[-5.053,-4.427,-5.266,0.485,8.470,-3.147] -> vilol
[2.285,2.785,2.816,0.978,1.183,1.301] -> zopab
[-1.346,-1.328,-1.871,0.184,4.969,-0.505] -> gufa
[4.955,1.416,0.097,-1.656,1.450,6.493] -> lile
[7.530,5.588,6.206,-0.049,-3.178,6.474] -> zes
[1.437,1.437,0.346,-2.644,2.581,2.582] -> feno
[3.689,1.979,1.574,-0.739,1.203,5.122] -> dufar
[3.689,1.980,1.574,-0.739,1.203,3.959] -> zot
[-4.427,8.470,0.485,-5.053,-5.266,-4.808] -> Lisin
tail: [3.689,1.980,1.574,-0.739,1.203] : [3.959]
howmany feno: [2.582] : 1
q: [-5.053,-4.427,-5.266,0.485,8.470] : vilol
tail: [-1.328,-1.871,0.184,4.969] : [-0.505]

[-2.475,-0.171,-1.043,2.627,-4.328] = feno
[-2.679,0.461,5.493,-0.621,0.616] = zopab
[-2.475,-0.171,-1.043,-2.759,0.345] = Vesun
[-2.729,0.897,4.348,2.485,-4.685] = zes
[-2.729,0.896,4.348,-0.429,-1.644] = gufa
[-4.664,3.902,-0.115,1.167,-0.474] = dufar
[-2.475,-0.171,-1.043,-0.505,-0.991] = Lisin
[-3.253,-0.140,-4.690,2.380,-2.791] = lile
[-3.573,1.750,4.821,-0.140,1.002] = vilol
[-2.729,0.896,4.349,-0.429,-1.644] = turu
[4.820,-0.140,-4.689,2.380,-2.791] = zot
tail: [-2.729,0.897,4.348] : [2.485,-4.685]
tail: [-2.679,0.461,5.493] : [-0.621,0.616]
q: [3.902,-0.115,1.167,-0.474] : dufar
q: [4.821,-0.140] : vilol
tail: [-2.729,0.896,4.348] : [-0.429,-1.644]

[0.064,0.079,2.112,0.927,-3.670,3.082,-3.044,-1.057,3.834,2.214,4.822,-3.452,5.738,-1.083] = gufa
[-3.079,3.373,4.311,3.688,-2.300,2.639,-1.399,-4.541,0.034,-0.089,0.070,2.521,1.834,-0.037] = vilol
[5.301,-7.994,3.597,0.928,-3.670,1.081,3.933,1.081,1.754,0.222,-3.222,1.769,0.764,-1.435] = Lisin
[0.064,0.079,2.112,4.822,-3.670,0.064,4.822,-1.057,3.834,2.214,4.822,4.822,5.738,-1.083] = zes
[0.792,2.872,0.842,-1.428,-0.949,-3.311,1.315,-0.813,-1.624,-3.011,1.333,-4.614,1.385,-4.543] = mez
[-1.855,-0.588,-0.743,-1.012,2.036,-0.239,2.777,-0.810,0.192,0.296,-0.266,0.503,-0.416,-0.590] = dufar
[-2.718,1.081,3.933,0.132,-7.994,-2.619,1.241,-1.777,1.769,3.597,5.301,0.222,2.464,-1.049] = zot
[-2.718,1.081,3.933,0.132,-7.994,1.754,-3.222,-3.044,1.769,0.365,0.331,1.850,-0.983,0.422] = lile
[-1.656,1.568,1.435,1.971,0.161,-4.809,4.096,-0.570,-1.510,-2.821,-5.673,4.104,4.823,-0.261] = zopab
[-2.708,1.658,2.813,1.479,-3.665,-2.619,1.241,-1.776,-0.708,0.021,-0.736,2.441,-3.405,-2.083] = feno
howmany Lisin: [1.081] : 2
tail: [4.822,-3.670] : [0.064,4.822,-1.057,3.834,2.214,4.822,4.822,5.738,-1.083]
tail: [-2.619,1.241,-1.776] : [-0.708,0.021,-0.736,2.441,-3.405,-2.083]
howmany zes: [4.822] : 4
q: [-2.718,1.081,3.933,0.132,-7.994,-2.619,1.241,-1.777,1.769,3.597,5.301,0.222] : zot

[-3.371,0.799,-0.965,1.414,-3.163,0.009,2.406,0.288,-1.999,0.364,-0.726,0.913,0.228,2.064,0.999,0.793,-2.320,3.066,2.693,0.699,-0.117,-1.994,1.375,1.865,-1.307,-1.720,0.603,0.608,1.929,2.304,2.176] = vilol
[2.414,0.307,-2.394,1.395,-3.245,-2.619,1.737,-0.454,0.460,-0.410,-2.406,-0.294,-0.080,1.492,-0.908,-3.371,0.799,-0.965,1.416,-3.163,0.009,1.635,-0.294,-2.963,0.721,0.191,-2.153,-1.183,-3.231,-2.302,1.059] = Vesun
[3.316,0.292,-5.377,2.830,-5.052,-3.808,2.882,-0.659,2.057,-0.604,-3.410,-0.988,0.783,2.173,-2.945,-4.877,2.740,-2.887,1.529,-4.019,0.664,1.066,-0.430,-4.155,0.344,0.633,-2.351,-1.326,-4.943,-3.182,1.954] = dufar
[-0.409,0.768,3.277,-8.000,1.267,1.444,-0.476,1.828,-2.527,1.954,-1.921,1.699,1.316,1.090,3.497,1.062,-3.835,2.337,0.593,0.946,0.628,-3.253,-1.926,2.208,-1.284,-1.586,0.867,1.068,1.361,1.473,-1.380] = turu
[3.124,2.567,2.200,-3.987,1.758,1.876,2.406,0.288,-1.999,0.364,-0.726,0.913,0.228,3.483,0.999,0.793,-2.320,3.066,2.693,0.699,-0.117,-1.994,1.375,1.865,-1.307,-1.720,0.603,0.608,1.929,2.304,2.176] = zopab
q: [-0.080,1.492,-0.908,-3.371,0.799,-0.965,1.416,-3.163] : Vesun
tail: [1.699,1.316] : [1.090,3.497,1.062,-3.835,2.337,0.593,0.946,0.628,-3.253,-1.926,2.208,-1.284,-1.586,0.867,1.068,1.361,1.473,-1.380]
q: [-3.371,0.799,-0.965,1.416,-3.163,0.009] : Vesun
q: [-0.430,-4.155,0.344,0.633,-2.351,-1.326,-4.943,-3.182] : dufar

[2.950,-2.496,2.743,0.499,0.943] : zes
[-0.386,2.101,0.970,1.755,-1.875] : feno
[1.297,1.721,0.205,1.118,0.065] : gufa
[-1.888,-2.496,2.743,0.498,-6.275] : Vesun
[1.784,1.695,0.023,-2.266,3.140] : zopab
[1.722,-0.223,1.722,1.447,1.447] : lile
[-1.139,1.000,1.118,0.205,-1.911] : vilol
[1.784,1.696,0.023,-2.266,3.972] : zot
howmany lile: [1.721] : 0
q: [0.205,1.118] : gufa
tail: [-2.496,2.743,0.498] : [-6.275]
tail: [1.784,1.695,0.023,-2.266] : [3.140]

[-0.553,0.707,-6.237,-4.632,7.352,-6.784,4.256,-5.363,3.055,-1.053,-1.133,7.379,2.526]  feno
[-2.402,-0.633,3.901,2.000,-5.892,-2.644,-6.385,-4.670,0.347,-0.554,1.020,2.757,-0.633]  dufar
[6.274,8.861,1.299,-0.053,-4.633,1.088,0.087,-1.939,4.344,-3.160,-7.610,-5.512,-6.100]  Lisin
howmany dufar: [-0.554] : 1
howmany Lisin: [-0.053] : 1

[-1.059,-0.107,-1.557,-1.215,-3.149] : vilol
[1.564,-4.800,-4.696,-6.562,-3.655] : mez
[0.505,-2.909,-1.557,-1.214,-3.149] : zopab
[0.505,-2.909,-4.696,0.505,0.505] : dufar
tail: [-1.557,-1.215] : [-3.149]
tail: [-1.059,-0.107] : [-1.557,-1.215,-3.149]
tail: [-2.909,-1.557] : [-1.214,-3.149]
howmany dufar: [0.504] : 0
q: [0.505,-2.909,-1.557,-1.214,-3.149] : zopab

